The rows of Z fall into a few groups, and each row is roughly a mix of its group's hidden directions.
Z, 104 rows:
[[ 18  -5   4  -4 -25  16 -11  -3   2 -12]
 [ 12 -11   3  -5  -3 -11  -9   5  20  24]
 [ -5   9  11  -9  24 -18   6   8 -15  -2]
 [ 20   8  -2 -17   8 -22  -2   3   2  14]
 [  7 -13 -16  -6 -19  -2 -17   5  16   9]
 [ -8  -4   1  14 -19  -1  -1 -25   6 -15]
 [ -8  -1  -9  -4  24 -19  -1  -3  -2  21]
 [  3  10  10 -11   9 -14 -13   2  12  25]
 [-15   4  -3 -15  21  -4   6 -22  -3   6]
 [  5  23  21  15   1  18   1   4   4   3]
 [  3 -17   0  -5   0 -11  -4   6  26  19]
 [  2 -14  -6   1 -26 -10 -13  -9  10  13]
 [  6 -12  -4 -26   0 -19  -9  -6   6  12]
 [ 19  17   4 -12  11 -14 -10  17   0   6]
 [  3  -7 -16  11 -20  16  -1 -18   8   6]
 [ 22   9  22   2  -4 -13   8   6   7  12]
 [-18 -13 -19 -12  -3   6  -4  -3  -5 -22]
 [  2 -23 -14  -6 -15   0  -6  -5  20   8]
 [-13 -11 -22  -9   4   3  -2   6 -11 -23]
 [  8 -20 -20 -15   0   1   5  -3  20   5]
 [ 19   1  -9  12 -16  18  -7   2  -7  17]
 [  4  -9   4  11   2  -5  -8  -3  12  33]
 [  9  25   1   7   3 -10  -3  13 -18  13]
 [  2  -2  16  14   0 -13  -4  -4   3  30]
 [ 18  12 -23   3  -2   2 -17  -3  -2  15]
 [-10   7  -2  20 -12   7  16   0 -10 -21]
 [ -1   2  15 -16  23 -14  11  -1   2  15]
 [ 20 -20  -4  -3 -14   1 -14   3  12  13]
 [  4  27  -7  10  -5  -5  10  -7 -20   2]
 [-19 -15 -16 -10   5  -3   5  -2  19  12]
 [  3 -11 -12  -2  -6 -16   6   6  16  26]
 [  8  21  -2  13 -13  11  -8  -2 -20  -7]
 [ 11  18  -9  12 -12   2   2  12 -24   0]
 [ 11  11   7   5 -15  -2 -27  12  -6   9]
 [ 11   3  17   1  -4 -11 -13  18  11  19]
 [-19   3  -8  19 -12   9  10  -1  -8 -20]
 [ 14  15   2   9 -18   3 -13  -6 -20 -11]
 [ 22  19  -7  -5 -14   1  16  -6  -7   8]
 [ 25   5   6 -12   0  -5 -22  -4  -4  14]
 [-21 -11 -18  -6   5   7  12  -9  -5 -17]
 [ -1  11 -21  -4  11  -6 -13   2 -21  14]
 [ 21  -2 -22 -11   1   5  16   0   1 -13]
 [ 12  12  -5  -1 -10  14  -6  -4 -27 -11]
 [-12  10  -6  11  -2  12   1  -1 -22 -22]
 [  1   2  12   3  19 -21  -9  10   2  19]
 [-16   0  -6  13  -4  14   6   5 -13 -25]
 [  9  16  21   7  -1 -20  -5   6 -10  13]
 [ -1 -28  17  -3   7   0  -8  -1  17 -10]
 [ -2   4 -13  15  -5  30   7   5 -11  -3]
 [  6  10 -17   4 -19  11 -10  -7 -20  -8]
 [ -8  15 -16  11  -4  22   6  -1 -18  -7]
 [  1 -11 -23 -17  10 -15   2 -14  -3   9]
 [-18 -15 -15  11 -12   9  10  -3   3 -17]
 [ -5   6  -5  25 -16  11  -2 -16 -15   0]
 [  8  20   7  26 -10   8  -6   9   0   7]
 [  5 -15   6 -17  -3   7 -22 -15  14  -2]
 [ 21  -4  -5  -5 -19  -2 -10 -23   1   3]
 [ 16  11  -3  15  -8   8  -8  -9   6  24]
 [  1  22 -10  13  -6   7  -8 -12 -22  -3]
 [ -9 -21  10  -5  13 -14   7   1  22   0]
 [-12 -18  -6  -4   6   5   5  15  26  -3]
 [  3  26   5   5   2  -1   2 -10 -26   1]
 [ 13   7  11  -2   2 -19 -13   3   6  25]
 [ 21 -11  -1  -1  -2  -6  -1  11  21  19]
 [ 19 -10  16 -17   7  -4 -12  -1  15  12]
 [ 17   0  -4  12 -23  -8   6  17   3  13]
 [-14   3  13  14   9   3 -13  21  -9 -12]
 [-10  23  10  16   7  -2  10  11 -15  -7]
 [-11  17  18  -2  20  -1  12  11  -2 -11]
 [-11   4   1   9  -2  23  12  -3  -8 -24]
 [  2  -6  20   7  13  -9   7   7  19  18]
 [ -1  22  19  22   7  -3   7  -3 -10   0]
 [ 15  21   0   5 -15   2 -17  -1 -19   1]
 [ 10  27  -7  -8   8  -1   7  -3 -18  10]
 [-23   4  -8 -12  15   2  14  -3  -7 -17]
 [ -4  -9   7 -12  11 -24   2  -4  17  15]
 [-11  -8 -10  -2 -12  20  14  -5   5 -21]
 [ -4 -23   0  -5   4  -3   1  11  28   6]
 [-15 -17   3 -13  15 -11   9   3  20  -4]
 [ 12   7   3  -8  22 -18  -3   7   0  21]
 [  0  17   1 -14   0  -8  -9  14 -14 -23]
 [  3  25  19  11   5  -4   0   7 -18  -4]
 [-14   8  -6  12  -4  11   5  -4 -13 -27]
 [ -5  -1 -20  -3   8   9  16 -21 -12 -11]
 [-15   5  -2  -3  17  11  19  -6 -17 -14]
 [-13 -13 -14   6  -2  25   7 -13   6  -8]
 [ 14   4   2 -11  11 -17  -9   4  10  25]
 [  5 -28 -12 -14  -3   2   3  -5  17   6]
 [-10   4  -6  16   0   8  16   4 -18 -21]
 [  5   6  -4  11  -8  24   1   3 -18 -19]
 [ 19  -7  -3   1 -21  -8 -11   4  16  15]
 [ 15  21  10  16  -9   8  -6   1 -18  -2]
 [-20  -4  -8  -5  12   8  17  -6 -10 -20]
 [  6 -11 -17 -19   6  -5   4   3  11  23]
 [-16   7   4  11 -10  20  -2  -1  -9 -22]
 [  0  24  25   0  10   6   7   5  -3 -10]
 [ 18 -10  15  -8   0  -9 -18   1  13  15]
 [-17   0  14  -1  -5  10  12  -2  -4 -27]
 [ 16   9  16   5  -1  -6  -3  -2  13  26]
 [ 15   8  10  -7  20 -14  10   8  -1  18]
 [ 19  -1   5   1  -1 -17 -11  13   9  23]
 [  4  14  -2  -5   1   4   3 -15 -32  -6]
 [  8  13  -7   7 -13   9   3 -16 -21 -16]
 [ -6 -22 -13 -16  -3  -7  -5   5  21   0]]

One row of each group comes first, with its name. Which group is each row after those in?
[ 14  -4 -18   6  -6  -5 -13  -5   5  26]
Q
[ 12  22   5  16 -12   8  -7   0 -19  -4]
D
[  4   3  -7   1 -20  22  -8  -1 -11 -20]
S

[  9  -2   5 -10  -2  -9  -9  -6  22  25]
Q
[ 23  -2   3   9 -17   7 -15  10   8  14]
D
[  6  -7  19   2   3 -16  -6  10  24  10]
D
[-18 -21  -1  -8  13   9   8  -8  13 -14]
S
[ 16  -4   0 -14   2 -19 -10   9  14  19]
Q
[  4  18  18   1  14 -13   6  -3  -4  21]
D
[-16 -12 -17   3  -2   7  13 -19  -1 -17]
S
[-13   9  -4  15 -11  -1 -10  -8 -26  -8]
Q
[ 17   7 -18 -17  -5   1  -6   3  -5  21]
S
